In the rows, 128 means zero.
Which row each row swaps with, under one turn or mirror:
Rikup: [144 152  85 135 157 136 140 120 125 139 126 107 111 153 115 141 112 169
 144 126 139 157 124 121 128 159 113 122 125 130 128 112  94 120 156 107
 142 150 104 131 169]
kovam: [138 123  93 116 161 112 160 146 107 155 123 115 115 156 112 151 114 171
 181 139 148 151 104 128 122 117 117 116 122 128 108 118 104 122 133 117
 119 137 131 119 171]
Gavid: [148 111 121 134 133 124 162 133 100 152 103  93 116 143 133 118 151 159
 146 124 105 114 114 119 127 149 134 114 139 137  94 143 118 143 106 148
 156 171 117 141 132]
dez: [113 112 134 151 116 108 150 119 117 154 117 117  94 134 141 109 139 156
 122 130 114 113 108  97 131 133 109 118 122 147  98 125 103 129 132 114
 140 155 132 137 127]
Vav: [126 102 140 150 125 110 134 132 116 147 114 124 108 128 156 107 147 161
 125 125 116 118 118 104 107 126 120 115 132 133 116 115 117 130 142 110
 151 150 136 129 124]
pom: [148 120 104 109 159 109 161 158  98 157 126 112 118 158 112 146 125 164
 179 144 138 139 103 126 111 113 122 112 126 120 101 128 106 127 121 133
 122 128 130 127 160]
tuz: [151 107 131 141 145 125 148 145 101 149 111 106 121 140 145 105 159 166
 140 127 118 114 127 127  99 137 138 117 140 128 104 136 118 142 118 141
 165 155 118 128 123]
fak: [166 119 106 126 152 134 156 144  96 155 110  91 128 150 126 120 149 169
 162 125 119 121 120 137 113 153 131 108 145 124 100 142 116 144 112 149
 155 163 109 135 139]
Dere: [146 120  94 112 159 106 161 154 105 161 130 117 118 157 107 139 120 168
 173 146 145 149  95 127 120 115 117 111 128 125 109 128  93 125 127 120
 119 127 132 129 161]
fem: [113 116 127 148 124 107 137 122 121 154 125 127  95 129 138 113 133 162
 131 128 125 125 104  95 123 132  99 112 124 139 113 111 100 119 155  92
 131 139 140 137 132]
keti: [142 152  87 135 146 135 132 122 127 134 134 106 117 143 117 132 114 157
 131 132 127 146 124 118 122 166 107 117 123 134 129 106 100 114 161 103
 146 141 105 140 160]
Vagu: [146 121  95 105 157 110 158 157 105 159 128 114 123 155 109 146 124 158
 177 145 137 146 103 133 113 114 122 109 128 129 101 124 103 123 126 125
 119 130 136 127 158]
zofug: [129 111 129 150 118 118 140 128 113 150 116 130 104 131 140 113 146 146
 124 114 124 107  94  97 122 131 129 119 128 132  87 125 109 137 153 115
 157 142 140 128 131]
did: [142 151  95 137 143 131 130 120 128 134 130 109 110 149 123 134 113 160
 126 128 125 145 124 107 122 163 107 118 124 124 134 105  99 117 161 105
 145 143 104 142 162]
Vilu: [155 110 116 141 128 131 149 137 102 148 107 111 125 141 136 113 151 150
 139 114 120 100 103 120 117 143 139 115 137 123  82 136 124 149 131 144
 170 157 123 126 137]
dum: [151 146  82 136 148 131 138 124 124 135 130 104 121 148 119 131 110 167
 135 130 128 148 114 117 131 166 106 114 128 127 138 111  99 118 155 105
 146 145 104 141 168]

Vav pairs with tuz
Dere pairs with dum
Vilu pairs with zofug

Which row each row swaps with, under one turn or mirror:
Tofa: [103 126 115 105 139 173 126 121 123 131 121 127]
veve: [121 144 107 121 117 108 125 113 113 113 151 142]
mipak: [100 101 132 124 127 152 128 120 138 108 119 145]
pebuk: [101 121 117 115 136 171 124 118 129 134 113 127]
Lel: [ 97 127 125 109 144 136 142 126 147 140 124 157]
Ruda: [ 96 122 123 117 122 161 124 133 146 126 113 158]
rigib: [ 98 116 134 108 122 150 131 114 148 129 113 153]
Zil: [118 149  96 128 118 120 119 133 113 111 148 146]
fama: [118 144  97 113 135 146 123 121 100 122 144 119]
lom: [116 120 128 114 119 134 124 119 136 134  96 158]
gev: [119 143  95 124 132 138 120 117 101 121 143 118]
zefa: [112 146 107 117 141 107 138 126 124 129 150 149]
zasi: [131 139 109 122 116 104 119 119 113 122 121 151]
fakal: [118 123 110 134 122 119 124 120 111  95 149 135]

fakal pairs with mipak
Ruda pairs with Zil
lom pairs with zasi

